[  8  30 -48  18] : Q883
[   8   30 -108   41] : Q992
[  2  56  16 -43] : Q945
[ -9  35 -40   4] : Q335
key -> tag
[-47] -> Q486
[3] -> Q15
[8] -> Q903
[-9] -> Q285
[9] -> Q7
[2] -> Q844
[-48] -> Q816
join Q883 1: 
Q903
q: [  2  56  16 -43]
Q945
q: [   8   30 -108   41]
Q992
q: [  8  30 -48  18]
Q883

[  9 -15   7  -6  21  85  19  10 -54   5  -3] -> Q667
[ 26 -16  -9  68  19  12  -1 -54 -18 -10  25] -> Q23
[  9 -15   7  -6  21  85  19 -23 -11  22   7] -> Q931
[  6  21  10 -34  -3   5  15  10  23 -19  42] -> Q490
[ -5 -18  17 -42  -6   9  11  12  16 -75  54] -> Q869
[  8   5  29 -14 -22  17 -36   3  -9  -4 -20] -> Q933
[  -1   24 -112   35  -30   -2   -2  -15   16   32  -53] -> Q809
[  7 -35  50  15  31  98 -11   4 -74 -22  29] -> Q775
Table of tags by key:
[23] -> Q510
[-11] -> Q359
[-3] -> Q916
[-54] -> Q699
[-53] -> Q807
join Q667 9: 
Q699
q: [ -5 -18  17 -42  -6   9  11  12  16 -75  54]
Q869
q: [  8   5  29 -14 -22  17 -36   3  -9  -4 -20]
Q933

[  33  -36  -52  -95   48   68  -33 -119 -112] : Q529
[ 11 -44  29  47  -8 -17 -74  87  52] : Q499
[  33  -36  -52  -95   48   68  -33    2 -101] : Q518
tags:
[11] -> Q412
[-33] -> Q191
[-113] -> Q308
[32] -> Q847
[-112] -> Q168
[33] -> Q671
join Q529 1: 
Q671
q: [  33  -36  -52  -95   48   68  -33 -119 -112]
Q529
q: [ 11 -44  29  47  -8 -17 -74  87  52]
Q499
q: [  33  -36  -52  -95   48   68  -33    2 -101]
Q518

[ 1 -2  4 -2] : Q781
[ 2 -1  4 -1] : Q379
[ 20  37 -32  34] : Q360
[ 2 -2  7 -2] : Q199
[ 2 -2 99 46] : Q605
[ 22  36 -33  33] : Q632
tags:
[-2] -> Q232
[22] -> Q262
[1] -> Q700
[-3] -> Q625
[2] -> Q721
[3] -> Q548
[21] -> Q20
join Q781 1: 
Q700
q: [ 2 -2  7 -2]
Q199
q: [ 2 -2 99 46]
Q605
q: [ 22  36 -33  33]
Q632
q: [ 2 -1  4 -1]
Q379
q: [ 1 -2  4 -2]
Q781

[-63   9  93 -41  -6  66  90  11  74] : Q65
[ 85 -58 -46  17  -4  15 -75  26  25] : Q396
[-24  62 -78  43  20 -81 -23  94  94] : Q410
[-89 -42 -17 -44 -10 -93  65  86  28] : Q668
Table of tags by key:
[74] -> Q947
[85] -> Q224
[-63] -> Q962
[-23] -> Q856
[-24] -> Q376
[-64] -> Q291
join Q65 1: 
Q962
q: [-24  62 -78  43  20 -81 -23  94  94]
Q410
q: [-89 -42 -17 -44 -10 -93  65  86  28]
Q668
q: [ 85 -58 -46  17  -4  15 -75  26  25]
Q396

[-47  43  36 -15  25 -41  48 -31 -20  30] = Q724
[ 52 -87 -11  -6   5  96  -7  56  64 -85] = Q315
[ 91 -88 -10 -20  18 116  14  69  59 -99] = Q750
[ 37  48 -55  35 -61 -23 -69 -15 -36  44] = Q325
Table of tags by key:
[-20] -> Q104
[48] -> Q746
[59] -> Q3
[49] -> Q803
[-19] -> Q550
[-40] -> Q141
[-41] -> Q951
[60] -> Q495
join Q724 9: 
Q104
q: [ 37  48 -55  35 -61 -23 -69 -15 -36  44]
Q325
q: [ 91 -88 -10 -20  18 116  14  69  59 -99]
Q750

[ 44 -37  -9 -89] = Q445
[ 60  -5 -15 -53] = Q420
[ 44 -37  -9 -36] = Q808
[ 60  -5 -19 -28] = Q421
tags:
[-36] -> Q999
[60] -> Q368
[-89] -> Q337
[-52] -> Q49
[-28] -> Q415
[-5] -> Q695
[-27] -> Q926
[-53] -> Q952
[-37] -> Q293
join Q420 4: 
Q952
q: [ 44 -37  -9 -89]
Q445
q: [ 60  -5 -19 -28]
Q421

[ 17 -23 -12 -14] : Q826
[ 17 -23  92  -2] : Q921
[ 17 -23  92 -16] : Q686
q: [ 17 -23  92 -16]
Q686
Table of tags by key:
[17] -> Q588
[92] -> Q370
[-2] -> Q233
[-16] -> Q555
join Q686 4: 
Q555
q: [ 17 -23 -12 -14]
Q826

[ 71 -64  32  32 -11]  Q260
[-79 103  84  50  42]  Q292
[ 82  -9 -67  -6  47]  Q130
tags:
[-80] -> Q526
[82] -> Q544
[42] -> Q846
[81] -> Q479
[-78] -> Q886
[-79] -> Q957
join Q292 1: 
Q957
q: [-79 103  84  50  42]
Q292
q: [ 82  -9 -67  -6  47]
Q130
q: [ 71 -64  32  32 -11]
Q260

